Where one turn sends some rows of the set: a few examples, then the rows asked:
dun: [ 33.9  -3.6 -19.3  25.7  19.6  -0.6  31.4 -15.3   8.9  33.4 -26.1 -34.6]
gov: [ 31.8  -1.3 -19.9  21.9   9.3   4.1  11.8 -31.7 -26.8   1.3  -9.7 -35.4]
zoku: [ 29.2   6.8   5.9  35.9  19.3 -26.6 -13.2 -18.8  -2.3  -5.6  25.6   9.3]
zupu: [ 15.4  -1.6  27.8  26.1   2.0 -21.3  17.9  23.0  18.2  -8.4 -30.5  17.2]
pim: [ 43.5  -1.7 -25.9  45.1   7.8 -28.5  -7.1  -5.5  25.6  35.1 -18.1 -38.5]
pegiv: [  2.8   0.5 -30.0  10.3  -1.7 -10.9  19.8   4.6 -29.0  27.3 -26.3 -27.4]
dit: [ 33.7  14.1  27.6   8.4  18.0   2.6  27.1  13.8   5.4  -6.5 -17.9 -25.0]
boku: [  5.2 -23.5   8.0  31.0  21.2 -30.2 -14.2   8.8  11.0  -1.5 -48.3  24.6]
vuled: [  2.0  22.1  25.2  49.3  -2.0 -40.4 -21.5  12.4   9.0  16.1 -12.5 -18.6]
vif: [  4.8  25.3 -24.1  38.0  -8.6 -21.4  -1.1 -22.1 -20.3  12.9  -4.7 -42.0]
rud: [ 19.7  24.5  -2.7  35.8  31.1 -22.4  18.9  14.8  31.7  12.9 -12.0  18.1]
Dile: [ 18.7  16.4 -23.3   2.1  10.9 -12.3 -14.8  -1.2  15.4  14.1 -10.1 -58.4]
kan: [ -5.7   3.7 -17.2  32.2  14.4 -15.6 -16.5 -15.3 -16.2  10.8  -3.1 -59.3]
Dafav: [ 19.0 -26.1 -43.2  10.3   5.8 -28.5 -15.9  -4.9   9.5  12.9 -30.4 -39.0]
paz: [  7.9 -28.4 -28.9  14.5   9.4  -5.7  -0.7  -7.6 -36.9  26.9 -27.0 -18.4]
rumem: [ 17.6  -0.4 -19.6  -6.6  29.5 -20.6  -3.8  20.4  25.9 -19.4 -15.6   7.0]
mev: [ 34.1 -19.1 -34.1  44.3  -4.0 -27.3 -14.1 -27.8 -20.4   5.6 -15.0 -26.0]
tav: [ 34.1 -14.6  -2.7  23.5  34.1   4.8 -21.4 -25.8   6.9  26.9 -10.7 -38.2]
sulo: [ 28.7   8.6  -4.2   7.6  11.0 -25.6 -14.6  -8.1  -3.2 -25.2  23.8  -2.0]
suke: [ 14.9 -13.2  26.1  27.5  20.2 -10.4   0.0  49.6   7.5  -5.5  -5.5  -9.3]
nafe: [ -5.4  -2.4  38.5  31.9   7.8 -17.4  -6.7  15.3  11.7  -1.0 -23.3  16.3]
dedum: [ 41.0 -41.1   6.7  22.0  13.1 -29.7 -29.4  10.4   5.0 -15.0 -25.8  -8.5]
nudog: [ 31.0 -11.5 -10.8  47.8  26.1  -2.5  17.8 -21.9 -15.6  18.2 -10.8 -43.9]
busog: [  4.0  -0.5  12.9   2.5  26.7  -5.8  13.8  14.1   8.1 -12.6 -45.7  10.5]
Tuvo: [-12.0  21.1  10.7  29.8  10.7 -34.5   6.4  19.2  14.7   9.1 -43.2  10.6]
nore: [  3.8 -10.8 -32.2  38.6  -1.9 -23.9   6.2  -3.8 -27.2  41.2 -25.7 -16.3]
dide: [ 28.1 -16.7 -38.5  37.7   0.8 -34.2   1.4  -1.5  -5.8   1.3 -15.1 -51.5]
gugi: [ -1.6  -1.7   2.6  27.4  39.5 -20.4 -33.0   0.7  17.2   6.9  -7.8  20.3]
Rav: [ 38.1  19.9  -6.6  30.7   4.4 -35.3   9.8  -5.0   6.5 -11.8  23.0   2.9]
kela: [  8.3  -4.1  24.8  37.4  11.6 -19.0  -4.9  49.6  10.2   1.3  -4.3 -10.7]
Kig: [  4.6 -13.3  20.6  11.8   0.6 -26.5  -6.8  26.0  14.5 -21.3 -30.9  10.5]
leba: [ 16.6 -21.1  22.7  37.2  18.9 -19.1 -11.7  49.0   9.2  -3.3  -8.3  -5.8]
gita: [-12.0   3.4 -12.4  28.8  16.2 -13.4 -21.0 -21.7   0.1  42.8 -16.7 -41.8]

boku moves to busog
sulo moves to Rav
dide moves to nudog
And these:
gov moves to vif
vuled moves to dedum
pegiv moves to nore
rud moves to gugi
zupu moves to nafe
suke moves to kela
gita moves to Dafav
Dile moves to pim

Where one turn sends some rows of the set: a few examples, then the rows asked:
Ged: [ -9.8 -14.3 -31.8  12.7   1.5  10.8   7.9  -1.5 -13.5  -8.1 -51.4   1.9
  37.1  -4.1  21.5  -2.7  -6.6  36.2  22.2  13.1  12.7   2.3   0.4   5.1
   8.9  -4.3 -13.8  31.6  37.0  -1.0]
rar: [ -9.0  -4.4 -27.7   0.5 -10.0   7.6 -10.7  -9.4  -3.9  -1.6  15.1 -22.1
   6.9  -3.9  49.6  21.1 -31.1 -11.4 -28.9   9.6   6.0   9.8 -14.7 -36.2
  28.1 -29.3  13.9 -22.7 -19.7 -24.1]
Pubo: [-22.8 -11.1 -17.6  19.9  -8.5   0.0   6.2 -26.5   2.8  -5.6 -53.5  15.4
  29.1 -18.6  27.1  -4.2  10.0  31.5  11.4  17.0  10.1  14.8  -5.0  17.9
  17.6 -20.7 -10.0  17.5  26.6  -2.9]
vizag: [ -8.7 -11.5   6.2  39.4 -27.1  16.3 -17.3  22.9  -4.9 -29.7 -13.2   8.2
   2.8 -23.7   3.8  30.1 -13.2   8.0  47.2   1.7  -1.7   2.4  27.5 -28.8
   7.2  14.5   5.7   1.0  21.9 -26.6]
gez: [ 28.1  24.5  18.0  34.0 -15.8   9.1  -2.3 -22.9  -8.5   8.5 -25.7  27.2
   0.5  23.1  14.2  44.5 -17.2  23.8 -12.8   9.1   6.3  19.6  29.8 -14.9
   5.8 -30.1  26.9  37.9  44.5  -7.1]
Vazi: [ -3.7 -11.2 -43.6  15.3  -4.4   1.9  -9.2  -8.4 -36.6 -12.4 -47.3  11.2
  15.8 -20.3  27.6 -17.6 -29.7  34.0   2.5  23.7 -16.1  10.6  -4.5   3.9
   2.0  -7.0 -13.7  28.7  30.0  -7.5]
zomab: [ -5.8   2.9 -36.4  -1.6   2.7   4.0   5.7  18.1 -15.1 -15.6 -43.7  27.9
 -31.5  18.8   1.8   9.4   3.0  43.6 -33.5  19.3  -3.8  33.9  17.1 -18.7
 -28.3 -34.1  17.0   5.8  31.1 -35.1]
gite: [ 26.1  18.3 -15.6  36.6  -4.9  17.1  -2.6  12.0  -9.8   3.1  -8.6   1.1
  -8.1  30.7  21.4  48.8 -13.4  23.3  -5.3  10.9  22.9   3.7  30.0 -33.0
  -0.7 -35.4   6.1  51.8  38.2  -0.8]
pugis: [-16.2  29.2 -19.3  18.2  -6.8  -9.8   2.1 -11.9 -16.9 -11.0 -18.0  11.2
 -25.6  29.1  49.7  45.6 -13.6   5.2 -29.9   5.6  49.3  19.7 -12.7 -19.5
   2.6 -35.0  37.3  -1.5  31.6 -16.0]
zep: [ -5.1  12.2 -12.8  -6.4  40.5  18.1   6.5 -10.3 -18.4   0.3 -32.6  26.3
 -10.1  22.2  16.9  11.6  13.1  36.7 -17.8  -6.5 -12.4  41.5  14.4  -6.6
 -26.9 -26.2   1.2  -6.3  41.0 -31.1]
Kozav: [-24.5 -17.7 -25.1   6.4  -3.9   0.6  -5.3 -22.3  16.7 -24.2   0.4 -11.8
  -0.3 -13.9  26.5  23.0   0.4 -10.3 -11.3 -10.9  26.8  17.5  23.7 -37.4
  24.9 -24.0  15.0  -7.3 -24.3 -19.4]
vamus: [-18.7  -1.9   5.3  31.4   4.7  29.9 -35.4   6.8 -22.3 -21.5   3.4  11.9
  -7.9  -7.1  -4.0  33.0  -7.0   3.3  26.3  -6.3 -18.3  12.2  32.6 -36.6
  14.4  14.7   3.8   4.8  25.4 -23.3]
geda: [ -7.9  25.9  26.5  16.9  -8.7   2.3  -2.3  -5.4 -15.0  -9.5 -13.9  24.4
 -16.0  12.7  34.6  40.2 -29.2  11.6 -48.6  -8.6  38.2  11.4   0.4   0.7
   6.7 -31.2  47.9  -2.8  19.3 -40.6]
mene: [-29.9  28.2  15.0  18.2   5.6  22.5 -12.6  13.1 -46.1 -36.1 -12.9  15.3
  13.0  25.1  16.8   6.7   7.1  36.1 -23.6   1.3 -11.2  30.6 -18.1 -37.2
  -4.3 -27.0  33.7 -30.8  -5.3   1.9]
Zogim: [ -3.8  -4.7 -15.2   2.2  15.7  18.0  20.7  26.0   2.4  -0.6 -38.9  25.5
   0.7  24.3  12.7  13.7  10.7  46.7 -20.0  10.5   4.1  40.6  14.3  -9.4
 -42.2 -34.4   3.3  -9.7  28.7 -24.9]
Poro: [-14.3   6.5  27.6  25.7 -29.2  11.5  -2.6  11.6 -15.2 -22.9 -22.5  17.5
  29.3 -12.2  33.3   4.4   4.2  25.3 -24.3   9.8  -4.4  29.3 -10.7 -17.0
  -1.7 -42.7  11.9 -40.8 -31.8   2.5]
koz: [ 23.6   1.5  32.4  43.2  -5.1  17.6   3.8  -4.3 -24.3 -13.9  12.9  26.9
   1.3   1.0  18.0  12.6 -21.3  -8.9  -9.9  -6.6  12.3  15.7  -4.7 -51.0
  29.2 -20.7  35.7  28.2  11.4  10.7]
rafi: [ -4.3  -4.0 -12.4  -6.7  13.3  30.3  26.5  25.2 -11.9  -5.1 -35.4  25.9
 -10.8  21.3   7.9  16.5   0.3  15.6 -25.4  13.4  16.8  28.4  21.4  -8.4
 -25.1 -65.8  -4.1   9.6  35.6 -23.4]
rif: [-14.0  14.7   9.1  22.7 -24.4  34.4  -1.6  18.6 -37.9 -26.2 -18.6  16.1
  19.4  13.3  28.7  13.5 -20.7   5.4 -17.1  23.3  -8.9  39.8  -4.3 -30.5
 -18.6 -61.1  17.7 -31.0 -14.0  21.1]
padut: [  5.1  12.6  -5.6  10.8 -24.4   7.0  -2.1  21.1 -53.9 -37.7 -27.8  23.5
   4.7  -1.9  29.2  -9.0 -13.3  28.1 -25.5  11.7 -19.7  28.1 -20.6 -43.6
  -8.6 -33.3  24.0 -25.9 -20.2   5.7]
zinub: [  7.3   5.9  23.1  23.5 -24.2  21.3   4.9  38.2 -27.5 -17.1 -16.1  20.3
  12.5  22.4  39.3  19.2   7.4  26.6 -31.6  26.5 -14.7  33.0 -28.0 -45.7
  -2.2 -45.7  17.8 -20.6  -3.5  -2.0]
Lirum: [-15.8  -7.5   3.6  32.5   4.9  34.6 -14.6   1.4  -5.3   9.5   0.3   8.7
   2.8  -4.4  36.4  24.4 -61.1   6.2 -25.4   5.8  15.4   0.5   2.0  22.8
  18.7  -3.3  22.2  34.1  12.2 -20.2]
belu: [-13.4  -9.3 -20.6   2.2   0.8  -6.4   0.3  -0.5  -4.7 -29.2   9.9 -26.5
   6.7 -15.2  29.6  15.3 -21.3 -10.1 -10.4 -17.4  24.9  10.4  14.9 -44.9
   5.0 -13.7  16.2 -23.6 -20.7 -34.9]
Mag: [ -9.1 -16.3 -14.4   6.6  13.2  27.5  14.9  19.1  14.4 -18.0 -30.2  30.6
  -8.4  15.5  17.4  18.1  27.1  50.9 -25.7  -5.0  17.7  32.6  14.8 -22.1
 -27.0 -47.9   7.4   8.1   8.5 -16.4]
vepa: [  8.1  21.7   6.1  50.3   1.8  20.3  17.3   1.2  -9.0   4.7  -9.8  18.3
   3.7   0.4  49.4   5.1 -52.1  30.4  -4.8  20.7 -19.4  19.2 -28.9   6.9
 -24.7 -34.5  11.4  -3.0  24.1   8.7]
lonir: [ -8.4 -13.1 -25.0  -3.8  13.7  16.2  18.2  12.5   3.7   4.8 -34.3  29.0
 -17.7  22.2  28.4  23.2   7.0  41.4 -32.8  11.1  16.6  12.2 -13.9 -13.6
  -8.9 -39.7   0.5   9.0  51.7 -39.0]
Tik: [-25.0   0.6  -1.0  31.1 -11.8  10.6  -0.2   6.2 -14.9  10.5 -11.8   9.2
  -8.3  -6.0  43.9  31.8 -49.4 -26.6 -10.8  20.5  15.0   1.9 -14.8  13.9
  31.3  -0.5   3.6   4.7  24.7  -3.4]
tezes: [-19.8   9.0 -29.7   5.7  -5.5   5.2  -5.9 -20.2 -13.5 -34.0   3.5 -30.8
   2.6 -11.2  36.2  19.5 -40.5 -19.5  -7.6  -0.6  24.7  13.2  19.6 -26.8
   3.7 -48.9  20.3 -14.8 -12.1 -28.2]
vez: [  4.6  -8.8  -2.6  40.9 -27.1  14.8 -23.7   7.3   8.6 -28.8   2.9  -2.2
 -17.1  -7.4  24.9  56.9 -21.3  16.0  21.7   5.8 -12.6  -1.5  23.9 -50.6
   4.2  -8.0  11.6  12.2  28.4 -39.5]
nur: [ 27.8  15.4  28.5  50.0  -0.8  15.9  16.1  34.3 -23.4 -24.9  22.4  13.3
 -11.7  -5.4  27.9  11.6 -27.9  10.0  -6.8  -7.9  14.2  -5.6 -13.9 -51.5
   1.0 -36.5  17.4  12.6  10.9  -9.0]
Nelag: [-24.6  -7.8 -18.6  21.6  -3.1  21.5   5.3   0.3 -35.4 -25.9 -46.8  14.0
  23.8 -15.7  27.1  -8.5 -20.1  15.1  22.1  21.9  20.7   1.7 -14.1  14.3
  12.3 -31.1  -7.7  31.7  45.8  -2.9]
sasun: [  8.1  -3.4 -11.4  28.2 -32.0  16.5 -22.2  25.8 -24.5 -40.0 -21.0  13.3
 -21.9 -16.7  -4.4  23.8 -19.0  16.5  24.6  12.4 -23.1   0.8  35.2 -42.0
   8.9   1.7  11.6  21.5  12.4 -22.1]
Zuro: [-17.8  16.1 -12.0  15.5  15.2  21.8  -8.7  -9.8 -31.4 -18.5 -40.8  -8.1
  34.2   5.3  17.7   2.1 -12.1  44.9  18.0   8.3 -20.2  -2.4   3.8  10.2
  17.6  -2.7  -5.7  35.0  29.0  -6.5]
Ratus: [ -3.4  -2.5   6.7  41.3 -18.7  26.5 -10.9   7.4 -12.6 -50.0  -8.5  16.7
 -17.9 -25.6   8.9  30.5 -25.9   0.2  48.9  -1.4   2.7   2.4  28.4 -34.3
  -9.5 -26.0  12.1   9.2  34.5 -28.0]
rab: [ -3.4 -15.8  14.7  49.2 -22.1  29.5 -21.6  16.9  10.4 -37.6 -12.3  14.1
   5.5 -31.8  14.8  27.3  -3.2  36.0  32.1  -5.2  -6.2   1.1  31.6 -21.2
  -3.5 -10.5  -1.4  14.7   3.3 -23.7]
gogi: [  3.5   4.6   1.0  45.2  20.0  31.7   8.1 -17.9 -13.6  -6.9  -1.1  28.5
   5.6   9.6  45.2  -6.2 -41.9  36.3 -20.2   2.8   4.7  30.5 -32.2  -8.3
 -13.0 -30.3  43.5  24.2  13.7  10.7]
savi: [-21.0 -11.7 -37.0  -1.4  -4.5 -13.2 -14.5   0.8 -25.1 -26.1  -0.4 -11.6
 -16.7 -20.4  20.1   2.5 -32.5 -13.9 -34.0   5.3   8.1  14.0  13.5 -35.4
  14.7 -13.8  13.9 -13.2 -12.6 -40.5]
viko: [  5.9  -4.7 -18.7  34.7 -12.9  12.9  -5.0  -9.1 -14.2 -12.0 -32.4   8.8
  20.5 -15.9  45.5  -1.7 -12.7  37.7  32.5  25.3  -6.3  -0.6 -32.7  -1.4
  21.0 -12.5  -0.3  29.0  42.5 -14.9]
Losan: [-13.0  16.9   1.3  11.9 -23.7   8.1   2.8  16.0 -28.9 -24.9 -25.3   9.6
  28.9  15.7  30.0   8.1   0.9  24.9 -18.5  10.4   3.1  37.7 -17.6 -38.1
 -13.0 -32.7  28.4 -48.2 -22.3  12.4]
tukud: [-13.1  12.2   2.2 -12.0  19.9   2.1  -3.6  -9.6 -31.6 -27.7   4.7 -21.2
   6.3  -8.1  31.5  10.1 -15.9 -13.4 -20.2 -22.4   0.2   6.5  10.9 -27.8
  26.4 -10.1  10.7 -17.7 -15.7 -36.8]

belu moves to Ged
Tik moves to vepa
rar moves to viko
And these:
Ratus moves to rafi
koz moves to gez
savi moves to Vazi
rab moves to Mag
Zuro moves to mene

